Rotation paths and how fast each direction turns (degrees per step)
Each turn is a multiple of 5 degrees from 10 to 175, or 0.
Each row of a path follows its step; steps can be skipped.
path 1
step 0: [-11   1  25 -11 -15 -45  13 -25   2   1  15  21 -19  12   8   5 -24 -20
  21 -12 -14  28  -3 -16 -15  16 -46]
step 1: [ -3  30  25  24 -22 -21 -20 -13 -11 -31   1  42  29  40  -7  22 -22  -5
  11  11  -5   1  12   5  -3  14  -7]
step 2: [  4  -7  -2   5  16   6   7  -4 -18 -29 -30  -3  18  38 -31  39 -24 -18
  22   4  34 -16   9   7 -19 -20  13]
step 3: [  7   2 -14   3   5  12  40 -29  -9  17  -2 -28 -32  31   6  24 -19   1
   4 -27  14  -3  36  -2 -30  -5  19]
step 4: [-29   0   5  19 -15   3  12  -7  -6  24  28 -12 -38  13 -10  19 -46   8
 -37   9 -22  -4  26 -20   8   4  -6]
step 5: [-45  -4   9 -15   2 -16  10  28   6  20  14  27  -2  45 -11  22 -13 -15
  -3   4 -18   0 -16 -21  22 -20 -26]
step 6: [ -8  39   3 -25 -17  -1  21  25   9 -19 -11  43   4  43   3 -15 -18   2
  23 -16   2 -16 -11 -20 -16  -8  15]
step 7: [-19  16  14 -11  -6   4  11  -8 -18 -36 -31  -5  -5 -19 -15 -17 -55 -18
  26 -17   6  -9  17 -20 -29   1   3]
step 8: [-30  16  14   7  -4 -15  -1 -39 -39   6  10 -22   3   1   5  17  -9 -27
  26 -30  -6   2  38   2 -13 -12 -28]
step 9: [ -8  23   0  30 -32 -11  -5  -8 -28   1  43   4  -8  29 -12  30  -5   9
  -1  10  12 -39  12  19   2 -24 -16]
step 10: [  0 -27  -5 -13 -16 -10  32   9   7  -4  12  10 -30  25 -28  34 -27  -1
  13  20  33 -21 -27   9 -17 -15 -14]
step 11: [  5  -2  13 -28 -24 -11  39 -23  24  11  -1  22 -23  28   8  16 -28  -5
  14  -4   5  24   7 -20 -28  35   4]
Directions:
[ -4  -7   6  14  -3  -8  10  -1 -23   6  -2  -5   1  -1  11  -8   3  -9
 -10   0  -1   0  -9 -11  -3  14   2] => 90
[ -9  -2  -5   9  13   6 -12  -4   0   4   8 -13  -8   0  14   9  -1   1
  13   7  -4 -17  -3   2 -11   0   8] => 65
[-13   8  14   0   0   5 -16  -9   0   7   6   8  14   3   3  10  10 -12
 -12   9   4  -1   2  -4  11  -5  -2] => 95
[  0  -7  18  -1   4  -2  11  -4   8 -12  10   4 -13   4  -3  -2  13   4
 -11   4 -15 -10  -6   1  -5  -6  -8] => 70
[ -3  -1   5 -13   0 -13 -13  10  12   0  -7  12  -3   8  13  -9  -8  -3
   4  13  -1   3  -8  -5  -7  13  -3] => 65
[  5  -2  -7  14  20   3  -3  -3   7  -2  -9   5  -4  15   5   2 -11   0
 -18  -7  -2  11  -3  -3   3  -6   5] => 35
[  2  -2   2 -15  -5   6   2 -18   6  -7  -4 -10 -10  -8   8  -4  -1  -5
  -5   3  11   6   4 -19  -6  -6  11] => 90
[  6  15   1  13 -15   6  -8   2  -1  -9   5   6  -3  -4  -2  -8 -11  13
 -13   9  -1 -11   5  -1   1   7  12] => 135
